Some points:
1.57 1.76 -0.40 -0.27 -0.90 -0.56 0.86 0.48 0.76 0.41 0.65 -0.48 0.55 0.64 1.07 -1.61 1.06 -1.03 0.26 -1.44 1.36 0.89 1.10 1.11
0.03 -0.54 -0.67 -0.17 1.13 1.56 -0.75 -1.25 -1.40 -2.53 0.53 -0.97 -0.52 -1.09 1.35 0.78 1.21 0.67 0.70 -0.30 1.17 0.45 0.12 -0.88
-1.21 -0.61 -0.97 0.48 -0.53 -0.21 0.81 0.44 0.07 -0.01 -0.92 0.29 -0.58 1.16 0.07 0.24 -0.85 -1.15 2.03 -1.75 2.31 -0.31 -0.09 -0.43
-1.35 1.24 0.31 0.13 0.04 1.03 0.62 -0.48 0.30 1.00 0.66 0.63 -0.81 0.71 -0.05 -0.69 1.12 0.19 0.31 1.75 -2.86 0.17 1.17 -2.78
1.08 -1.20 1.62 0.40 0.42 0.17 1.11 0.03 0.96 2.55 -0.78 0.58 -1.92 -0.28 0.08 -0.99 1.06 -0.59 0.45 0.35 0.25 2.12 -1.75 0.50
1.58 -1.62 -0.47 -0.08 -0.84 0.97 -0.02 -0.03 -0.51 -1.16 -1.90 1.98 -0.20 1.80 -0.73 -0.13 1.35 0.38 -1.36 -1.60 -1.23 -0.46 -0.23 0.53
-0.50 -0.93 -0.36 -1.20 0.56 -0.01 -0.95 0.35 -0.09 -0.84 -1.49 0.22 0.07 -0.82 0.46 -0.34 -0.79 1.64 0.07 0.69 0.23 -0.09 -0.18 -1.30
-0.79 1.97 0.26 0.48 1.16 -1.58 -1.19 -1.36 0.95 0.51 -2.01 0.59 1.83 0.09 -0.33 1.11 -0.88 -1.14 -0.45 0.30 -1.10 0.52 -0.85 -0.67
1.11 0.43 0.99 -0.31 0.26 -0.26 -0.67 -0.99 0.17 -0.52 -0.01 -1.83 -0.36 -1.87 -0.28 -0.09 -0.55 0.53 -2.63 -0.92 0.16 0.30 0.80 0.12
-0.34 1.03 0.85 -0.24 -0.51 0.35 -1.79 0.90 -0.49 0.16 0.96 0.65 -0.61 -0.75 -2.18 -0.57 0.05 1.03 -0.24 -1.53 0.98 0.17 0.93 -0.90
-0.39 0.28 0.78 0.33 0.70 1.64 1.39 0.28 0.52 -0.49 0.73 0.86 0.74 0.38 -1.36 0.72 -1.60 -1.57 0.15 -0.17 0.80 -0.87 -0.64 -1.51
-0.59 1.89 0.94 0.52 0.21 -0.52 0.10 0.84 1.73 0.94 1.24 0.93 0.45 0.67 -1.14 0.32 2.14 1.87 1.32 -0.63 0.50 -1.61 0.91 0.00
0.62 0.26 -0.55 -0.37 -2.93 0.50 0.47 -1.20 1.90 0.71 0.01 -1.48 0.33 -2.34 -0.48 -0.77 -1.12 0.45 0.29 -0.49 0.27 -1.11 0.38 -1.01
0.58 -1.31 1.02 -0.62 1.24 -0.53 -0.69 0.60 -1.48 0.89 -0.04 -1.77 -1.14 -0.07 -2.07 1.59 -1.23 -2.11 1.60 -0.92 -1.99 0.38 0.52 -0.68
-3.06 -0.77 1.12 -0.58 -1.61 1.22 0.75 -0.64 -1.11 0.79 0.76 0.06 0.82 -1.09 0.57 0.73 0.68 0.38 -0.66 0.72 -0.09 1.22 -0.72 1.27
0.04 -1.92 -1.76 0.36 -0.86 -0.09 1.64 -0.54 -0.59 1.41 -0.82 -1.42 1.73 2.22 -0.94 0.96 0.79 1.42 -2.00 -0.93 -0.40 -0.13 -0.20 -0.89
1.25 -0.14 -0.62 -0.43 -1.55 -0.12 -0.56 0.17 -0.93 -1.20 1.99 0.47 -0.64 0.29 0.47 1.75 0.12 -1.45 -0.07 0.10 -0.98 0.79 0.22 1.96
1.12 -1.23 0.05 -0.84 0.15 -0.74 1.76 1.76 0.77 -0.81 0.29 0.59 -0.61 -1.14 -1.12 1.30 -1.02 -0.79 -1.03 0.55 1.55 1.33 -0.35 -1.12
-0.76 -1.23 -0.28 1.08 -0.05 1.22 -0.68 -1.32 -0.13 0.44 -0.24 1.64 -2.75 -0.30 0.41 -1.60 -0.16 -1.17 -0.27 -0.73 1.76 -2.05 -1.92 -0.41
-0.65 0.42 2.26 0.45 0.06 0.78 -0.67 1.71 0.03 0.06 -1.26 -0.51 2.58 -0.10 -0.33 0.16 0.49 -0.05 -0.06 0.07 0.59 -0.29 -0.98 -0.50
0.63 1.45 -0.01 0.88 -0.82 -0.54 0.43 -1.41 0.16 -0.80 -1.01 0.66 0.36 0.24 1.04 1.69 -0.33 0.88 0.68 0.09 0.93 1.58 0.17 0.31
-0.70 0.17 1.76 0.13 -0.72 -0.85 0.60 -0.53 -2.47 -0.27 1.76 0.51 0.08 -1.12 -1.22 -0.30 -2.11 1.14 -0.77 1.08 0.20 0.02 0.43 -0.10
1.10 0.90 0.42 -1.18 0.20 0.80 1.20 0.19 0.14 -0.76 0.28 0.19 -0.01 -0.75 -0.99 1.35 0.14 1.35 1.25 1.16 -0.81 -0.30 0.57 1.73
-0.83 0.70 1.59 -2.39 1.24 0.63 0.47 -0.49 -0.07 0.16 -1.63 -0.07 -0.30 0.27 0.13 0.31 -0.41 0.79 1.10 0.76 0.48 0.21 -0.49 0.54
-0.42 -0.80 -1.04 0.93 1.17 0.97 -0.85 1.30 0.93 1.03 -0.63 -0.44 -0.26 0.55 1.70 1.23 -0.62 0.87 -0.81 1.87 0.45 0.51 0.99 -0.29
-1.46 -0.92 -0.32 0.53 0.54 -0.06 -0.58 -0.97 1.80 0.31 2.27 1.82 0.60 1.21 0.25 0.70 0.50 -2.19 -1.04 -1.67 -1.34 1.47 0.57 1.02
0.21 0.24 -0.56 -1.39 -0.41 0.02 -1.15 0.16 -0.02 1.05 -0.77 -0.57 0.25 0.29 -0.38 0.62 0.42 -0.80 -1.46 0.09 -0.64 -3.50 0.12 1.62
-0.45 0.82 -1.01 -1.55 -0.99 -0.39 -2.11 2.32 -1.45 1.20 1.59 0.35 -0.01 1.32 1.34 0.23 -0.88 0.36 0.62 -0.18 0.46 0.84 -1.49 -0.44
-0.56 0.13 -1.81 2.34 -1.19 -0.20 -0.32 -1.92 0.26 -0.76 -0.77 -0.14 0.09 -1.52 1.04 1.55 -0.06 0.32 2.33 0.29 0.33 0.27 0.07 0.26
-0.63 -1.19 -0.80 -0.96 0.24 -1.74 1.10 -0.34 0.38 -1.27 0.82 0.82 0.57 -0.29 0.67 0.29 -0.92 -0.03 1.03 -1.33 -0.14 -1.26 0.19 0.01
-1.70 -0.49 -0.43 0.22 0.35 0.48 -0.26 1.70 1.70 -1.28 0.21 -1.98 -0.99 -0.66 0.36 0.58 -0.31 -0.78 -0.52 0.29 0.02 -1.28 -0.51 0.69
0.21 -1.17 0.84 1.64 -0.84 -0.95 -0.17 0.34 0.49 0.22 -0.26 -0.49 -1.67 0.98 1.14 -0.95 -0.54 0.77 0.75 -0.02 0.51 -0.87 2.75 0.07
-0.82 -0.52 -0.47 -0.44 1.58 1.69 -0.65 -1.69 1.46 0.35 0.82 -1.10 0.84 1.14 -1.72 -1.79 0.22 0.86 0.22 0.32 0.50 1.33 1.29 1.93
0.32 -0.85 -1.60 -1.49 -0.19 1.18 -0.30 -0.41 -2.03 1.62 0.08 0.72 1.82 -0.34 0.56 -1.03 0.14 -0.74 0.48 -0.62 -0.03 0.14 -0.33 0.70
0.43 -0.35 0.86 0.77 0.36 1.53 1.07 1.23 -0.48 0.40 -2.50 1.01 -0.31 -1.78 -0.70 0.28 -0.43 0.69 0.37 -0.58 -0.60 0.28 -0.21 0.49
-0.76 0.77 1.05 -0.95 1.15 -0.29 0.62 -0.25 -0.67 -2.08 -0.80 -1.80 0.01 1.80 0.44 -2.72 -0.29 -0.05 0.55 0.09 -0.15 0.63 0.54 -0.18
1.64 -0.13 -1.18 1.43 0.54 -0.18 0.03 0.64 -1.46 1.38 1.55 2.33 0.92 0.08 0.15 -0.86 -2.15 1.77 0.15 0.07 -0.55 -1.05 -0.54 0.72
1.23 0.93 -0.47 -1.40 1.41 0.87 -0.67 -0.53 0.04 0.55 0.60 0.40 -0.69 0.99 1.63 1.22 1.01 0.46 0.04 -0.93 0.14 -1.31 1.23 -1.93
-0.73 0.17 -0.61 1.33 1.38 -0.94 -0.61 0.05 -2.16 -0.40 -0.75 1.52 0.33 0.60 -0.08 0.65 2.36 -0.99 -0.61 0.93 0.60 -1.08 1.48 1.25
0.07 -0.27 0.21 -0.80 -0.83 -0.04 1.11 0.08 0.68 0.00 0.72 -0.32 -0.05 -0.39 0.33 1.01 1.36 0.86 -1.34 1.16 1.94 -0.01 0.58 -1.08
-0.10 -0.50 -2.20 -1.05 -0.90 -0.99 -0.89 0.96 0.69 -1.02 -0.62 1.26 0.18 -0.58 -1.60 -0.40 -0.42 0.00 0.77 0.61 -1.00 1.28 0.98 0.01
0.49 -0.81 1.42 0.05 -0.72 -0.41 -0.95 0.88 0.49 -1.05 -1.50 0.63 1.23 -1.95 1.84 -1.10 0.78 -2.23 -0.48 0.16 -0.97 0.53 1.67 -1.13
-0.26 0.65 -1.94 2.38 -0.08 0.29 1.96 0.90 -0.43 -0.86 0.52 -0.97 -0.49 -0.77 -1.36 -1.83 0.37 -1.84 0.67 0.35 -0.42 -0.99 -0.48 -1.32
-0.02 1.75 0.26 1.27 -0.69 1.07 -1.83 -0.10 0.91 -1.52 -0.27 -1.10 -1.19 1.65 -1.10 -0.22 0.44 1.98 -0.46 0.10 -1.50 1.21 -2.70 -0.72
0.18 -0.72 -0.32 -0.11 0.89 -2.43 -0.46 -0.09 -0.37 0.45 0.30 -0.05 0.00 -0.83 -1.90 -1.01 1.44 0.14 -0.18 1.73 0.91 1.78 -0.71 -0.12
-0.21 0.70 -0.43 0.47 1.58 -0.68 1.20 0.57 -0.62 0.14 1.69 0.18 -0.30 -1.36 2.08 -0.84 0.63 0.42 -1.47 -1.76 0.08 -0.55 -1.09 0.22
0.45 -0.99 -0.37 -0.53 0.03 -3.06 -0.81 -0.14 0.04 0.28 0.67 -1.69 0.01 -0.70 0.59 -0.21 2.08 0.48 1.37 -0.80 -0.51 -1.35 -2.25 0.05
-1.04 1.26 0.06 -1.77 -0.85 -1.65 0.95 -1.10 0.39 0.27 -1.49 0.77 -1.76 0.83 0.46 -0.83 -1.27 0.06 -1.29 0.29 -1.36 -0.22 -0.51 0.06
0.98 0.24 1.32 0.17 0.55 0.02 -0.28 -1.82 -0.39 -0.29 0.34 -0.64 0.02 0.75 -0.96 0.53 -0.42 -0.91 -0.40 -0.22 1.17 0.91 0.51 -0.12
0.47 0.72 0.65 0.23 -1.11 0.30 -0.31 0.28 0.27 -0.61 -0.20 -0.16 -0.30 0.40 -0.90 -0.35 0.57 -2.03 0.29 1.38 1.18 -0.83 -0.25 1.64
0.61 0.79 -0.37 0.58 1.20 0.16 -0.86 -1.11 0.04 1.36 -0.12 -1.08 0.67 0.84 0.40 -0.59 -2.41 -0.11 -0.44 2.19 0.94 -0.45 -0.26 -0.27
0.54 -1.69 1.79 0.66 -0.27 -0.55 -0.07 0.99 0.39 -0.91 1.11 0.51 2.18 1.67 2.14 -0.85 -0.20 1.69 0.00 0.02 -0.89 -0.42 -0.80 0.60
-0.27 1.24 -0.49 1.53 0.23 0.40 1.22 0.74 -0.24 0.93 -0.56 -1.41 -1.42 -0.35 0.56 0.47 -0.80 0.74 -0.49 -1.19 -1.43 1.14 0.69 1.54
2.08 -0.01 0.10 -0.64 -0.18 0.72 0.65 -0.17 0.16 -0.12 0.23 -0.71 0.63 -0.34 0.59 0.31 0.22 -1.42 0.64 1.16 -1.74 -0.07 -0.48 -0.19
Along one direction, these points spread out more than along any other. Take the direction at right angles to it along which they spread out most. Then take the direction at right angles to both along which they spread out most. Go by this last direction. Where along it does each point below lie, from 0 to 99? The average is 50, and the first point in the table lies past the average. One standard deviation of the points above along it is 16.
0.21 -1.17 0.84 1.64 -0.84 -0.95 -0.17 0.34 0.49 0.22 -0.26 -0.49 -1.67 0.98 1.14 -0.95 -0.54 0.77 0.75 -0.02 0.51 -0.87 2.75 0.07 76
-0.82 -0.52 -0.47 -0.44 1.58 1.69 -0.65 -1.69 1.46 0.35 0.82 -1.10 0.84 1.14 -1.72 -1.79 0.22 0.86 0.22 0.32 0.50 1.33 1.29 1.93 52
-1.70 -0.49 -0.43 0.22 0.35 0.48 -0.26 1.70 1.70 -1.28 0.21 -1.98 -0.99 -0.66 0.36 0.58 -0.31 -0.78 -0.52 0.29 0.02 -1.28 -0.51 0.69 66
-1.04 1.26 0.06 -1.77 -0.85 -1.65 0.95 -1.10 0.39 0.27 -1.49 0.77 -1.76 0.83 0.46 -0.83 -1.27 0.06 -1.29 0.29 -1.36 -0.22 -0.51 0.06 48
-0.76 0.77 1.05 -0.95 1.15 -0.29 0.62 -0.25 -0.67 -2.08 -0.80 -1.80 0.01 1.80 0.44 -2.72 -0.29 -0.05 0.55 0.09 -0.15 0.63 0.54 -0.18 61
1.10 0.90 0.42 -1.18 0.20 0.80 1.20 0.19 0.14 -0.76 0.28 0.19 -0.01 -0.75 -0.99 1.35 0.14 1.35 1.25 1.16 -0.81 -0.30 0.57 1.73 37
0.21 0.24 -0.56 -1.39 -0.41 0.02 -1.15 0.16 -0.02 1.05 -0.77 -0.57 0.25 0.29 -0.38 0.62 0.42 -0.80 -1.46 0.09 -0.64 -3.50 0.12 1.62 45
-0.21 0.70 -0.43 0.47 1.58 -0.68 1.20 0.57 -0.62 0.14 1.69 0.18 -0.30 -1.36 2.08 -0.84 0.63 0.42 -1.47 -1.76 0.08 -0.55 -1.09 0.22 69
-0.02 1.75 0.26 1.27 -0.69 1.07 -1.83 -0.10 0.91 -1.52 -0.27 -1.10 -1.19 1.65 -1.10 -0.22 0.44 1.98 -0.46 0.10 -1.50 1.21 -2.70 -0.72 71
0.54 -1.69 1.79 0.66 -0.27 -0.55 -0.07 0.99 0.39 -0.91 1.11 0.51 2.18 1.67 2.14 -0.85 -0.20 1.69 0.00 0.02 -0.89 -0.42 -0.80 0.60 52
-3.06 -0.77 1.12 -0.58 -1.61 1.22 0.75 -0.64 -1.11 0.79 0.76 0.06 0.82 -1.09 0.57 0.73 0.68 0.38 -0.66 0.72 -0.09 1.22 -0.72 1.27 36
-0.34 1.03 0.85 -0.24 -0.51 0.35 -1.79 0.90 -0.49 0.16 0.96 0.65 -0.61 -0.75 -2.18 -0.57 0.05 1.03 -0.24 -1.53 0.98 0.17 0.93 -0.90 57
0.98 0.24 1.32 0.17 0.55 0.02 -0.28 -1.82 -0.39 -0.29 0.34 -0.64 0.02 0.75 -0.96 0.53 -0.42 -0.91 -0.40 -0.22 1.17 0.91 0.51 -0.12 40
1.57 1.76 -0.40 -0.27 -0.90 -0.56 0.86 0.48 0.76 0.41 0.65 -0.48 0.55 0.64 1.07 -1.61 1.06 -1.03 0.26 -1.44 1.36 0.89 1.10 1.11 57
